In the data rows, 50 means zero.
In each game, the first row plays the second. By how much does the first row win? 20 means about a draw, 40 a big win and 0 a big loss. Wins can go round in a circle. Each row has two weighted sums of its numbers, A and B, taken from their middle values. A row wins by its A times the other's B, less its B times the other's A.
[50 60 50 52 59 49 47 59 49 46 51 37 47 60 54 53]
[46 65 53 51 38 68 57 54 48 57 53 43 48 45 58 63]: 27
[17 19 76 79 41  5 19 48 71 20 11 41 68 38 48 35]
[66 48 70 52 25 54 38 43 39 17 45 73 53 16 88 31]: 16
[68 47 48 50 50 46 69 56 44 45 62 45 60 55 44 38]
[ 6 37 35 68 32  0 33 34 55 72 31 16 47 48  0 29]: 26
[47 51 50 60 53 50 62 49 42 48 49 52 45 57 52 50]
[41 48 44 47 53 41 46 49 50 52 52 51 52 56 37 59]: 23
[43 45 31 77 22 30 58 33 43 41 41 55 51 36 46 44]
[67 43 49 24 65 52 50 62 44 43 59 56 51 55 37 35]: 20
[41 59 47 49 53 36 42 50 48 64 39 37 51 60 47 57]
[54 37 51 53 56 46 56 55 59 41 48 61 46 57 48 61]: 23
[46 47 40 49 58 58 58 57 61 43 54 48 54 53 49 68]
[62 81 43 33 40 66 58 41 32 54 61 52 44 37 65 57]: 18
[47 48 49 51 57 57 68 48 47 58 63 49 52 55 42 42]
[ 1 51 59 85 48  7 27 43 65 83 14  4 48 72 15 70]: 39
[47 25 35 43 70 36 42 54 48 44 34 76 55 60 31 46]
[54 49 46 52 59 56 59 52 52 56 63 53 50 61 39 49]: 18
[41 53 47 61 41 50 46 58 45 47 37 37 47 47 48 57]
[51 60 47 50 46 51 51 54 50 65 48 35 47 46 43 41]: 24
[66 51 41 51 55 60 45 57 43 57 49 50 52 55 50 50]
[58 57 50 40 62 57 56 58 39 60 55 57 47 55 45 43]: 20
[44 41 48 54 55 37 54 44 54 50 48 36 47 62 28 45]
[55 57 36 49 45 30 48 51 31 47 53 60 40 31 32 23]: 22
[43 42 55 68 23 50 52 31 36 47 46 64 39 25 64 41]
[43 45 44 46 58 52 53 56 47 55 48 47 28 58 43 56]: 15
[ 1 59 44 68 57  3  0 32 55 69  9 32 66 53 13 26]
[48 50 50 45 59 47 55 47 55 56 43 39 41 56 53 59]: 18
[45 39 86 41 74 50 25 61 73 52 28 43 61 64 61 63]
[56 49 43 40 64 44 50 66 41 59 54 43 41 57 34 50]: 30
[58 47 51 51 56 58 53 56 48 51 63 50 55 58 46 55]
[51 23 42 66 38 53 61 48 59 30 39 64 57 44 60 65]: 20
[64 49 55 46 58 59 67 56 51 62 68 46 51 54 50 40]
[63 49 58 45 59 47 52 44 53 59 53 41 49 51 50 49]: 29
[46 57 43 48 50 52 56 59 48 58 69 48 51 53 44 43]
[83 63 25 57 48 84 99 64 51 83 99 48 37 64 50 78]: 33
[56 57 53 47 55 48 53 50 49 38 52 52 59 52 52 42]
[54 43 45 45 31 37 50 36 45 37 49 56 63 36 28 17]: 15
[54 72 70 53 20 64 51 48 59 43 52 47 56 26 74 45]
[48 54 50 53 47 50 41 47 52 59 43 44 45 53 53 49]: 22
[46 48 54 55 44 49 59 54 61 52 49 45 45 57 58 58]
[39 40 46 69 47 41 45 47 66 48 42 33 46 58 46 64]: 18
[47 28 37 47 68 47 51 41 42 35 40 71 59 62 30 32]
[59 27 66 56 38 50 55 46 57 13 58 57 57 43 65 22]: 3
[48 41 51 52 46 58 45 55 45 61 41 56 48 53 49 59]
[36 57 33 65  0 39 36 15 29 32 24 79 58  0 81 48]: 25
[44 55 41 38 52 39 41 61 56 65 42 41 49 53 44 55]
[53 43 52 53 62 58 60 49 53 50 59 55 50 61 48 46]: 25
[59 63 39 47 36 60 58 50 40 43 51 69 48 25 65 45]
[44 50 53 53 62 56 33 56 54 50 45 45 55 60 48 54]: 13
[54 59 48 37 41 59 44 57 49 47 59 47 45 50 46 51]
[45 42 41 42 60 45 37 52 52 65 39 48 50 57 35 49]: 16
[50 63 51 47 56 48 40 33 52 60 54 58 41 51 41 44]
[52  9 32 29 92 56 54 56 38 54 25 85 62 78 35 63]: 21
[56 57 52 50 51 59 52 53 46 46 48 49 45 58 42 63]
[46 58 58 47 53 64 52 43 58 48 50 40 48 59 60 62]: 18
[58 44 63 47 65 61 54 55 53 49 58 49 51 64 43 63]
[41 57 45 49 47 49 41 44 51 65 46 50 46 45 56 50]: 20
[66 52 38 17 43 40 60 37 17 37 67 86 42 35 38 10]
[31 34 61 65 53 34 46 45 55 56 33 50 53 55 49 57]: 21
[58 46 39 47 62 51 44 51 50 53 51 57 60 56 41 62]
[52 42 54 47 58 36 53 48 45 62 51 49 50 56 43 38]: 13
[29 31 68 77 11 36 20 33 54 26  6 69 59 17 87 50]
[58  0 79 74 36 68 51 42 72  0 20 62 74 49 94 66]: 5
[55 70 81 47 70 63 25 57 57 59 49 32 66 50 63 47]
[62 53 41 36 53 48 69 44 46 53 71 54 49 58 46 54]: 19
[55 61 40 48 61 60 61 44 38 56 62 54 54 56 43 56]
[51 43 48 61 61 52 53 43 50 62 51 50 51 60 42 62]: 18
[31  9 50 83  4 33 45 23 59 12 19 77 63 24 70 50]
[48 47 35 60 51 43 54 55 55 54 47 47 46 50 38 59]: 19
[51 61 53 46 50 48 50 45 64 51 54 41 44 59 48 45]
[62 49 49 28 57 59 47 32 48 38 57 75 56 45 57 32]: 20
[60 50 55 37 57 61 52 61 56 50 52 51 54 57 55 52]
[42 43 49 51 52 55 48 43 49 65 60 51 48 52 43 40]: 27
[53 43 39 35 68 60 44 54 47 46 52 64 55 63 42 43]
[42 35 49 58 38 21 48 44 42 18 48 57 54 31 52 15]: 18
[45 69 30 46 42 49 57 41 44 72 57 41 33 42 38 50]
[59 74 44 34 43 67 58 44 36 57 60 70 41 26 67 49]: 18
[63 59 61 39 32 60 57 44 38 39 60 61 57 32 70 25]
[13 35 21 70 44  8 53 46 46 72 40 33 38 73  2 64]: 21
[43 61 54 53 43 49 39 48 58 57 50 37 44 55 42 48]
[50 49 50 54 48 37 52 49 57 50 52 45 51 55 47 42]: 20
[50 45 38 47 61 46 54 53 49 45 39 57 52 59 49 53]
[48 53 47 51 53 45 57 57 43 64 45 49 41 54 42 60]: 21
[59 48 41 50 59 60 43 60 47 49 44 47 41 69 38 71]
[52 37 37 48 42 20 55 41 39 26 51 62 56 30 54 10]: 17
[51 54 51 43 53 54 48 50 46 51 54 54 55 51 43 47]
[45 47 47 53 56 61 48 52 56 46 50 42 49 59 42 59]: 21
[30 55 75 60 30 24 28 42 64 39 43 35 63 41 48 23]
[55 36 52 64 49 39 53 46 55 60 48 53 60 54 43 59]: 17
[59 56 40 34 47 49 53 50 52 57 54 41 41 58 47 60]
[50 60 39 58 59 40 53 52 53 64 59 55 43 54 40 57]: 18
[51 55 61 47 52 56 54 62 66 60 51 42 47 60 48 61]
[54 65 28 67  3 44 50 33 19 46 32 70 47  0 74 46]: 21
[48 57 50 55 54 54 53 47 39 64 51 47 41 54 52 54]
[65  0 98 73 54 81 45 57 75  0 15 73 69 57 99 82]: 28
[72 53 39 45 38 80 79 53 42 39 73 68 44 44 70 57]
[62 63 34 37 50 51 70 54 34 53 72 57 47 48 42 41]: 17
[52 37 36 51 64 50 72 60 49 43 64 61 52 67 38 36]
[57 54 37 46 41 57 61 48 36 60 59 65 37 31 59 47]: 19
[55 39 53 43 62 49 48 60 52 46 43 54 56 63 45 58]
[43 57 49 41 57 59 43 52 47 55 53 47 51 58 47 53]: 20
[59 19 42 41 62 45 60 53 48 27 60 76 57 59 55 34]
[58 53 49 50 44 61 59 58 57 51 62 46 58 54 52 45]: 16
[46 63 51 55 64 48 46 59 55 50 51 48 49 56 46 57]
[44 61 44 58 48 51 56 57 58 55 54 43 48 56 45 61]: 30
[53 35 66 51 43 57 50 46 62 13 61 55 53 53 71 32]
[54 48 60 45 59 51 54 51 58 45 54 32 55 46 62 48]: 18
[40 66 59 46 49 60 56 49 53 53 54 41 50 43 61 59]
[51 49 50 47 52 44 46 53 61 60 47 52 45 58 44 45]: 20
[63 40 41 53 65 52 54 58 55 48 55 47 57 66 44 63]
[28 87 91 47 43 57  7 41 69 57 26 10 51 35 83 56]: 14
[47 67 42 54 45 40 55 39 31 43 58 38 46 36 52 27]
[48 46 59 49 57 57 62 54 64 64 53 55 49 55 52 43]: 12
[14 75 46 34 54 22 14 46 45 80  4 52 51 42 24 50]
[49 48 52 44 37 55 37 37 53 32 31 73 49 25 77 46]: 18
[27 59 51 45 45 41 15 39 44 55 14 56 54 29 43 48]
[50 62 45 49 34 53 50 39 37 49 63 51 49 28 47 35]: 15
[49 57 50 46 56 53 51 56 49 55 52 44 57 46 56 56]
[54 77 42 59 67 52 56 53 38 69 63 34 37 56 43 36]: 20
[46 20 44 71 48 61 84 52 77 39 63 37 56 72 42 73]
[45 53 56 51 52 50 42 57 51 50 49 50 49 46 55 37]: 13
[54 43 56 38 55 44 49 55 38 50 49 41 51 56 49 50]
[57 46 49 52 57 41 49 52 46 58 55 47 54 61 45 49]: 20
[59 87 25 41 48 61 55 39 30 69 63 45 41 42 33 51]
[68 45 51 25 56 66 54 55 34 35 64 66 54 46 59 46]: 21
[64 53 49 56 49 52 51 50 54 55 49 43 49 50 47 47]
[70 48 49 41 67 57 55 57 55 54 50 48 47 54 45 53]: 20
[58 52 54 47 52 46 52 59 49 51 57 41 40 61 39 50]
[52 50 49 50 47 47 53 46 48 52 54 47 43 54 55 56]: 21
[47 54 54 43 47 48 51 49 42 51 65 57 48 50 38 47]
[45 41 49 57 49 48 48 54 68 47 50 51 42 71 46 57]: 19
[44 43 52 54 48 44 61 53 45 44 45 38 42 54 56 44]
[45 54 50 51 57 57 50 53 61 59 54 46 48 57 41 46]: 17
[43 32 42 72 33 30 54 57 50 21 40 57 52 39 55 56]
[53 48 46 42 61 50 44 53 44 49 50 49 49 49 42 41]: 16
[62 52 55 50 49 64 60 63 44 61 63 52 46 51 63 50]
[54 29 46 53 66 52 55 53 51 32 43 61 46 67 37 52]: 22
[50 49 38 40 57 54 45 49 48 51 52 53 44 57 40 57]
[51 25 39 54 62 39 56 51 41 44 38 68 56 58 32 51]: 14
[52 42 46 41 58 53 54 42 61 53 62 50 47 54 45 40]
[48 50 50 42 56 46 54 48 47 53 52 40 30 57 35 55]: 20
[60 83 31 41 13 59 57 38 17 56 56 61 36 11 54 42]
[33 26 53 92 36 34 54 56 80 47 57 27 53 68 53 70]: 21
[39 45 52 52 57 35 37 49 57 59 42 34 51 56 40 48]
[65 82 33 42 41 63 43 35 33 62 43 54 48 25 52 44]: 20
[58 46 60 40 19 51 42 31 39 27 39 65 43 19 81 32]
[45 51 51 59 57 45 46 50 52 52 42 42 50 57 54 58]: 25
[47 44 44 60 25 59 58 41 53 35 52 54 50 38 56 46]
[56 59 58 43 59 62 51 60 49 52 57 48 51 49 51 52]: 15
[54 45 35 58 53 41 66 48 30 45 65 48 44 56 38 44]
[39 57 49 63 42 49 55 49 51 60 36 39 38 58 42 68]: 21
[38 25 74 96 43 50 56 63 89 31 67 20 59 76 51 44]
[52 60 24 65 51 24 55 41 41 52 62 61 41 42 40 27]: 21
[40 71 69 55 44 57 26 50 54 49 38 43 61 34 62 33]
[48 56 46 38 54 47 51 58 48 48 54 56 46 53 39 45]: 27
[65 63 42 40 48 44 54 54 27 61 62 46 50 41 40 34]
[64 25 50 60 20 69 60 45 53 24 56 56 42 30 73 61]: 19
[44 36 41 54 54 49 60 50 45 54 46 56 46 53 44 50]
[49 49 51 49 55 48 45 54 51 57 42 42 47 58 40 55]: 21
[48 44 55 42 55 53 56 63 48 52 55 45 47 53 49 44]
[59 55 53 38 58 61 53 46 36 58 56 51 51 54 49 43]: 29
[50 63 54 44 55 49 36 50 51 60 45 38 48 60 56 64]
[55 46 36 64 27 40 58 46 39 33 60 50 46 37 48 41]: 22
[54 48 48 52 44 49 52 43 53 45 54 45 45 57 55 63]
[52 46 49 54 53 52 52 55 36 59 59 37 56 56 47 47]: 19
[50 69 29 58 34 41 47 41 43 52 50 46 39 36 40 38]
[68 58 47 48 18 44 59 34 31 21 59 75 49 12 72 31]: 20
[65 58 44 47 53 61 48 59 58 53 57 39 53 68 45 57]
[28 65 70 83 29 46 41 38 69 57 30 25 49 37 70 78]: 19
[59 85 51 42 41 64 41 38 34 74 41 61 46 27 74 58]
[57 38 72 50 31 58 34 46 54 18 29 64 57 17 88 37]: 22
[41 40 25 88  0 20 56 34 34 30 26 73 50  0 53 40]
[24 53 38 65 39 38 47 50 57 59 42 54 48 50 40 62]: 19
[62 58 64 21 49 66 40 46 45 28 59 57 65 37 68 28]
[37 46 44 28 76 45 42 68 53 75 22 64 54 72 49 87]: 24
[55 65 46 43 41 68 53 43 48 56 58 58 48 46 56 56]
[57 48 38 43 47 49 74 51 49 53 73 62 49 50 47 47]: 19
[61 21 65 57 64 77 56 64 66 33 42 63 56 63 70 82]
[45 66 78 56 39 59 20 40 53 38 43 31 47 38 65 31]: 16
[57 13 53 71 34 51 57 55 60 26 33 68 61 58 70 60]
[42 58 47 45 45 47 52 49 55 68 56 49 54 50 55 51]: 15
[45 51 54 48 57 40 56 51 53 59 47 37 57 63 41 50]
[53 50 54 45 67 51 38 49 47 50 51 54 56 53 45 46]: 25
[25 21 62 75  5 44 29 19 49 17 11 72 57  9 80 39]
[51 52 51 52 51 49 61 48 42 43 57 51 38 51 55 48]: 15
[70 42 41 18 39 53 58 34 27 20 62 87 68 24 60  3]
[42 39 52 80 27 46 51 44 56 47 35 54 49 35 69 68]: 16
[61 53 58 37 53 45 50 56 42 50 66 61 42 43 46 49]
[60 41 44 44 47 44 63 51 47 50 53 64 56 52 43 34]: 26
[65 56 38 42 35 55 59 46 40 50 55 65 43 33 51 42]
[45 45 39 41 58 47 57 45 40 48 60 65 46 48 36 39]: 21
[63 73 55 30 56 63 38 52 42 44 54 64 53 34 60 22]
[51 45 47 53 51 53 55 50 53 58 63 45 44 62 57 48]: 21
[46 48 49 55 54 45 59 48 43 70 50 50 44 47 34 48]
[52 55 40 51 67 48 41 52 47 63 43 50 53 52 40 59]: 25
[33 51 46 51 34 22 26 37 43 31 32 57 56 21 54 33]
[33 43 24 73 28 36 49 37 45 57 38 47 49 33 37 46]: 15
[80 80 34 32 42 70 70 45 31 73 64 63 38 37 48 43]
[48 41 89 64 32 71 33 43 69 20 25 40 54 36 92 64]: 25
[36 44 45 53 58 39 46 47 54 45 44 48 47 53 42 60]
[24  4 94 78 44 48 10 42 69  0  0 70 85 43 84 63]: 2
[45 58 47 60 46 53 44 49 49 62 48 31 50 48 45 56]
[38 55 48 58 53 47 52 41 58 62 49 45 54 57 42 52]: 20
[55 48 42 47 63 48 63 52 44 59 59 49 54 54 34 46]
[29 43 17 80  0 11 48 27 26 33 29 56 50 11 45 35]: 24
[46 52 49 64 44 41 42 49 56 67 31 37 45 48 54 77]
[61 59 41 34 42 51 69 42 42 54 71 57 51 43 50 51]: 22
[61 61 54 48 46 65 55 53 44 48 61 41 51 53 58 47]
[28 95 77  1 99 42  0 67 43 96 22 25 50 70 43 57]: 22
[70 65 73 24 50 59 38 37 36 47 55 48 52 29 67 32]
[49 37 61 86 25 47 57 50 67 38 34 51 41 43 76 60]: 12
[74 36 59 46 43 79 65 63 59 35 53 66 53 41 84 69]
[51 49 54 62 53 49 59 48 58 44 42 47 42 62 46 69]: 17
[50 39 55 43 61 56 51 50 42 58 47 56 58 61 38 50]
[46 53 43 53 57 52 59 54 48 59 54 55 45 53 46 46]: 15
[46 47 47 55 54 44 52 38 53 59 49 40 51 44 39 48]
[58 52 51 38 48 49 54 59 49 62 59 47 47 50 51 53]: 13
[47 55 58 53 60 49 44 57 53 63 62 37 53 62 41 56]
[50 47 54 52 60 58 48 52 49 38 65 50 54 62 44 40]: 20
[54 48 43 52 55 53 58 54 50 56 48 48 41 56 31 41]
[53 27 43 48 59 47 54 48 60 28 43 64 58 51 40 48]: 20
[60 48 51 49 53 48 65 48 52 45 58 41 50 57 48 39]
[35 27 71 70 46 61 51 55 74 45 20 44 54 57 71 99]: 19
[56 50 62 31 55 64 45 42 44 28 59 67 57 34 62 40]
[62 47 86 38 40 77 38 44 46 10 54 62 74 16 99 20]: 17
[21 14 72 80 49 24 39 55 87 13 41 18 61 63 52 38]
[59 50 54 54 52 49 47 51 58 45 58 48 61 57 45 54]: 18
[78 22 25 37 59 67 89 57 57 46 74 76 45 74 47 77]
[38 59 50 70 27 51 45 39 41 37 48 48 57 32 64 33]: 32
[45 60 50 66 35 49 47 45 62 58 44 37 50 39 67 66]
[69 48 74 24 29 63 44 48 40 14 66 62 58 13 86  0]: 24
[48 35 37 36 39 36 39 36 37 33 39 62 54 34 28 26]
[58 21  7 43 55 47 99 46 28 42 75 83 41 62 15 49]: 8
[59 39 37 48 56 44 54 52 45 36 57 48 54 54 37 42]
[68 67 61 37 40 57 45 40 36 48 62 50 47 37 64 24]: 18
[56 50 55 45 66 63 56 69 51 61 42 56 47 59 44 66]
[64 53 35 23 47 47 55 36 16 32 63 71 57 35 38 12]: 16
[42 59 48 62 42 28 46 47 46 58 47 29 48 45 46 54]
[57 55 62 54 47 45 48 51 51 56 56 44 50 50 59 47]: 20
[53 58 52 59 39 52 44 65 61 51 54 46 40 54 52 56]
[50 50 61 49 52 39 57 47 47 48 60 39 57 57 49 52]: 25
[49 66 62 46 61 50 57 47 52 56 51 41 46 57 44 60]
[39 54 51 53 52 61 55 55 66 51 55 48 50 60 42 65]: 22
[66 45 78 42 29 69 43 35 46  5 63 65 57  8 89 12]
[65 72 32 42 33 34 63 38 27 47 65 52 53 37 45 40]: 21
[88 41 20  0 90 66 79 58 23 42 70 96 45 69 25 34]
[61 77 42 35 46 70 45 47 44 69 48 62 52 37 78 52]: 21
[62 50 42 54 46 44 70 43 41 45 63 59 42 49 45 40]
[16 15 84 68 44 23 30 51 77 15 30 24 63 58 46 37]: 23
[36 52 28 80 26 30 50 46 42 48 43 51 46 35 37 52]
[50 47 37 55 51 56 59 47 47 58 52 43 40 52 40 46]: 22
[51 57 40 48 58 56 51 59 44 49 56 44 50 58 40 58]
[44 45 42 81 49 29 59 50 60 53 53 26 42 70 27 63]: 21
[56 64 38 46 64 59 51 59 48 56 67 44 47 59 44 51]
[81 51 38 43 36 74 73 52 41 41 58 67 44 56 58 59]: 25
